In the rows, zero is written as 128.
One hidden turn or mirror swaps the rows below in pairs. Which row is each named row swapped with?
The rows were stretched afterwards, more along some directions than others.
K_770: [108 130 111 122 150 100 131 159 145 149 143 124 117 146 119 137 129 129]
K_309: [153 141 128 137 133 113 168 128 137 133  97 126  89 163 147 152 125 112]
K_963: [140 133 105 121 139 113 154 137 141 140 141 132 108 154 130 170 118 112]
K_532: [132 145 137 127 123 103 149 103 132 135 127 145  93 127 156 164 126  93]
K_421: [146 141 125 132 140 130 150 160 123 142 126 108  99 169 110 143 121  98]
K_202: [125 148 163 110 115 120 128 139 134 132 118 112 126 112  94 151 136  72]
K_394: [122 143 134 126 114  93 169 134 125 135 133 120  92 133 149 177 141 100]
K_233: [143 142 169 123 104 120 143 140 143 115  99 115 117 129 153 155 161  70]
K_529: [133 134 120 131 130  92 160 140 120 122 131 140 105 183 136 158 118 107]
K_155: [129 159 110 125 121 103 148 155 108 110 102 113 105 164 165 150 129 133]
K_490: [121 147  90 154 143 102 143 152 132 152 146 120  98 163 135 141 107 131]
K_643: [114 151 155 155 115 110 127 124 131 122 127 141 114 137 134 155 131 101]
K_17: [131 142 123 128 131 107 140 129 113 119 146 140 108 139 114 139 144 100]
K_646: [133 162 120 136 118 104 149 149 103 105 101 110 105 166 160 148 133 125]
K_367: [118 163 152 134 122 107 144 120 123 112 102 139 119 149 113 149 141  79]
K_300: [154 152 130 117 116 133 147 125 140 133 137 125  99 128 155 138 139 110]
K_293: [139 145 141 127 113 136 134 142  89 108 131 114 108 126 135 135 131 124]
K_524: [117 155 111  96 149  91 134 163 129 148 104 101 103 159 146 174 134  98]
K_493: [136 128 122 119 110 130 136 146 120 140 140 115 128 101 131 139 137  94]
K_947: [126 164 145 143 111 110 137 137 126 133  96 106 124 119 135 130 149  80]
K_240: [119 137 117 115 119  78 167 147 126 141 132 119  98 150 158 179 136 112]
K_960: [153 163 142 131 118 138 149 115 114 114 129 119 110 104 135 145 139 106]
K_436: [148 166 129 129 125 124 168 128 111 130 130 121  87 128 138 164 125 110]
K_337: [141 173 130 140 123 113 146 121 138 135 111 115  87 172 149 162 123  72]
K_153: [140 167 160 136 114 102 158 119 127 131 124 128  97 140 158 185 138  74]
K_452: [154 157 139 133 128 141 143 135 103 104 126 127 115 141 157 136 135 121]
K_661: [119 145  89 150 136  90 150 151 130 152 131 120  99 176 137 150  98 138]
K_398: [126 127 120 118 112 130 129 147 126 153 139 117 127  96 129 146 138  99]
K_505: [109 156 144 116  96  85 141 148 142 150 122 125 110 167 143 175 124  76]
K_658: [144 158 137 146 112  98 145 127 139 129 124 124 104 156 167 159 138 108]
K_806: [138 134 154 143 114 110 155 115 109 131 117 112  99 115 121 154 148  76]
K_38: [113 133 141 116 116 117 136 138 141 138 136 132 131 125 103 131 131  91]
K_923: [132 164 141 134 132 102 142 131  90 122 115 103 107 157 124 172 137  76]
K_146: [111 142 128 134 114  99 150  99 129 155 129 107  95 134 127 170 136  78]
K_25: [134 148 119 103 143 112 139 142 125 124 116 114  85 143 156 172 151 117]
K_941: [130 117 115 130 116 104 161 119 141 139 122 115 100 117 152 152 146 123]
K_173: [109 165 126 148 120  94 131 143 152 147 111 127 109 168 157 144 130 104]
K_215: [147 176 130 135 123 118 150 122 132 131 114 118  81 171 149 164 123  72]
K_482: [132 133  99 122 131 123 157 155 134 133 149 140 101 124 156 148 124 138]
K_319: [144 137 169 124 110 123 140 145 143 110 102 112 118 132 148 146 162  79]
K_747: [120 154 127 157 139  98 167 127 123 135 130  96  95 157 109 156 123  94]
K_107: [113 140 131 134 109  99 151  97 128 140 118 111  99 129 127 161 134  82]
K_679: [125 133 115 128 118 111 140 139 125 126 115 146 105 160 165 140 137 130]
K_270: [139 135 124 136 134  92 167 137 120 121 128 135 104 181 127 157 117 105]
K_611: [117 146 130 119 109 108 158 152 131 139 108  90 113 164 132 162 132  98]
K_951: [114 143  88 117 136 105 120 145 119 154 136 121  93 135 158 147 129 120]
K_686: [131 176 138 145 108 110 152 131 118 133 144 124  99 155 163 157 148  82]
K_576: [111 137  97 114 129 102 145 153 123 173 144 100 109 140 107 167 105  87]

K_233 pairs with K_337
K_215 pairs with K_319
K_951 pairs with K_806
K_505 pairs with K_658
K_493 pairs with K_107

One hidden turn or mirror swaps the rows below in pairs. Which row is each named row swapped with?
The rows were stretched afterwards, more along some directions than others.
K_171: [ 78 110 138 134 142 144 140 120 141 143 113 117 105 156 120 156  97 129
 120 129 131 158 114 111 149 127]
K_700: [107 149 137 161 115 125 140 111 157 133 121 125 148 133 122 130 128 153
 145 170 124 169 122 143 114 132]
K_395: [112 154 131 131 138 130 116 125 132 112 129 155 108 125 105 143 105 101
 124 118 141 128 126 125 145 146]
K_609: [ 84  90 142 111 114 157 153 136 150 135 119 145  94 154 113 142 118 137
 140 146 123 134 134 108 157 143]
K_634: [111 129 144 132 109 129 140 131 133 138 140 100 128 165 125 130 132 159
 143 142 129 107 126 131 157 115]
K_335: [ 97 130 138 136 147 132 128 120 127 147 109 120 122 151 116 155 111 122
 120 138 157 107 120 112 174 129]
K_485: [121 153 138 104 143 145 146 127 119 137 122 139 114 129  96 126 160 130
 158 157 136 115 104 147 138 129]
K_644: [ 97 103 146 125 156 132 157 149 133 134 107 136  88 145 124 146 109 129
 127 123 142 137 140 128 159 129]
K_235: [124 133 152 122 131 123 123 121 137 134 105 122 128 139  93 111 109 129
 139 157 128 150 121 140 128 150]
K_358: [122 104 139 124 117 129 131 155 131 143  95 135 116 138 123 136 114 120
 123 137 130 154 132 137 120 145]
K_2: [119 116 136 133 139 107 130 137 146 140 119 111 103 172 107 104 111 155
 124 122 126 130 129 146 139 121]
K_762: [106 120 137 115 109 126 126 163 113 121 115 156 115 137 124 144 146 134
 140 127 124 108 146 131 147 145]
K_278: [110 170 149 133 125 127 138 121 128 146 115 114 121 148 115  87 142 126
 146 137 125 101 123 136 140 124]
K_283: [ 95 108 105 140 106 145 147 132 136 129 107 140 123 154 138 120 119 141
 138 129 128 147 147 114 121 150]
K_211: [ 58 150 121 161 132 162 134 113 152 120 124 161 138 133 122 153 121 138
 148 152 135 145 121 139 175 143]
K_124: [ 90 117 123 131 149 160 136 124 147 147 104 157 100 143 124 135 134 121
 125 139 122 166 142 118 138 135]
K_742: [103 153 141 151 132 138 124 109 142 150 125 113 121 156 129 149 122 134
 129 145 118 154 133 124 156 110]
K_956: [137 146 134 132 126 125 151 139 134 113 132 131 129 138 121 116 148 145
 145 150 158  89 146 146 139 132]
K_925: [ 73 128 130 131 127 136 123 140 111 131 106 124 114 154 107 153 134 127
 133 143 139 103 145 109 156 147]
K_127: [ 90 125 140 145 121 138 159 117 152 120 112 105 144 150 125 112 122 153
 128 160 133 139 147 125 125 131]
K_639: [136 137 135 118 118 131 164 170 113 129 113 134 124 115 123 139 142 120
 144 150 154 109 124 139  95 162]
K_587: [ 90 125 124 169 141 115 138 127 149 126 108  95 154 138 143 135  99 125
 122 130 138 138 172 130 148 142]
K_7: [110 119 118 154 141 120 144 152 138 130 108 118 140 116 145 146 114 133
 112 131 160 131 150 139 130 147]
K_996: [ 83 134 144 167 125 135 155 126 161 142 101 132 128 124 135 140 123 148
 114 158 142 160 129 138 110 142]
K_662: [132 149 128 146 139 106 124 132 141 136 112 124 158 129 126 118 128 144
 155 159 133 151 134 164 130 141]
K_381: [ 85 156 143 137 143 112 117 106 137  97 150 118 119 151  95 157 122 126
 138 145 141 107 120 145 184 113]
K_437: [132 154 134 127 130 105 122 134 112 137 112 117 151 134 105 116 130 115
 153 146 143 112 107 157 141 134]
K_732: [121 117 129 121 114 144 153 132 137 108 135 148 131 142 122 114 134 142
 156 148 140 102 123 136 142 132]
K_288: [110 124 131 154 147  93 134 119 163 117 116 109 138 147 136 113  98 139
 111 142 126 151 168 138 151 118]
K_992: [128 146 147 130 135 133 128 132 118 121 126 129 128 119 112 158 128 121
 123 160 171 113  88 146 146 134]
K_577: [ 73 118 133 152 128 136 138 109 144 121 141 102 115 173 124 143  96 154
 128 146 135 153 147 116 161 136]
K_881: [ 94 139 115 152 129 122 100 129 122 136 130 132 113 139 127 138 109 110
 135 121 132 131 139 136 162 136]
K_718: [120 126 151 127 130 100 122 127 127 136 131 111 133 145 113 118 114 136
 146 143 107 134 136 151 143 116]
K_756: [114 108 130 125 138 121 150 153 137 147 108 103 117 140 121 106 129 123
 168 138 140 110 138 121 116 148]
K_47: [ 91 158 125 157 115 130 138 121 127 121 137  96 126 156 129 127 125 155
 139 138 128 143 137 144 134 126]
K_844: [136 148 138 127 125 118 139 142 107 143 121 105  88 139 106 133 140 129
 149 148 175 102 101 137 142 136]
K_410: [ 75 136 130 158 147 108 118 110 140 126 101  93 135 153 107 141 108 129
 127 159 142 156 140 139 148 142]
K_295: [ 81 147 111 150 130 133 108 111 146 136 126 145 126 156 128 141 116 137
 150 128 118 149 142 127 179 133]
K_281: [104 146 133 136 164 131 135 122 145 129 119 126 124 106 111 160 116 128
 129 147 149 140 118 159 170 123]
K_540: [ 98 171 115 138 119 112 117 124 125 116 141 112 115 156 112 122 127 145
 146 133 142 102 123 158 188 124]
K_754: [123 144 141 138 105 104 124 122 142 110 156 100 128 142 114 136 126 149
 139 137 132 108 132 156 167 110]
K_927: [119 151 136 142 123 113 133 123 120 100 147 108 131 126 109 150 121 150
 129 166 172 121 120 154 147 147]
K_948: [ 85 147 125 139 120 144 146 117 144  94 142 136 122 128 117 141 129 137
 124 138 154 104 130 130 160 127]
K_396: [107 146 130 141 120 112 118 117 121 117 137  94 151 161 109 115 129 154
 141 155 149  96 124 159 156 138]
K_764: [ 86 149 130 131 130 125 117 106 137 125 141 131 117 169  98 120 130 134
 156 137 114 115 117 143 174 119]
K_214: [ 93 116 118 160 134 104 122 118 148 114 128 112 138 157 137 131  99 141
 100 122 130 144 167 131 133 133]
K_876: [ 75 162 151 151 125 154 157 127 140 133 123 138 129 132 119 143 141 147
 145 159 150 106 101 149 149 138]
K_301: [ 84 129 138 152 142 132 130  87 161  95 144 120 131 128 115 142 109 144
 120 161 150 128 140 131 188 118]
K_200: [110 132 138 136 145 119 134 137 158 123 109 155 105 105 123 111 121 120
 104 122 135 139 140 154 139 126]
K_186: [ 87 117 114 137 130 131 156 133 142 138  97 117 115 158 124 118 121 155
 136 128 133 141 169 123 135 148]
K_68: [112 111 145 116 148 113 150 157 133 124 124 110 110 138 102 134 128 133
 142 141 135 109 136 137 119 125]
K_741: [ 98 112 122 142 134 121 113 126 151 136 119 146 116 153 127 132 100 109
 120 112 117 158 141 126 157 118]
K_580: [116 133 143 111 137 129 143 132 126 126 128 128 115 131 106 145 115  99
 147 126 145  90 114 117 154 131]
K_823: [136 127 137 130 142 113 142 165 122 150 108 116 116 139 123 141 119 137
 120 129 150 137 115 160 114 127]
K_54: [107 135 119 156 144 106 117 127 141 128  97 135 144 133 122 120 121 122
 121 148 133 159 146 153 121 149]
K_645: [125 156 120 153 149 104 120 142 113 127 100 125 135 134 119 125 122 122
 111 128 168  98 134 142 137 154]

K_395 pairs with K_235
K_68 pairs with K_925
K_171 pairs with K_992
K_609 pairs with K_639
K_645 pairs with K_2
K_844 pairs with K_644
K_288 pairs with K_540

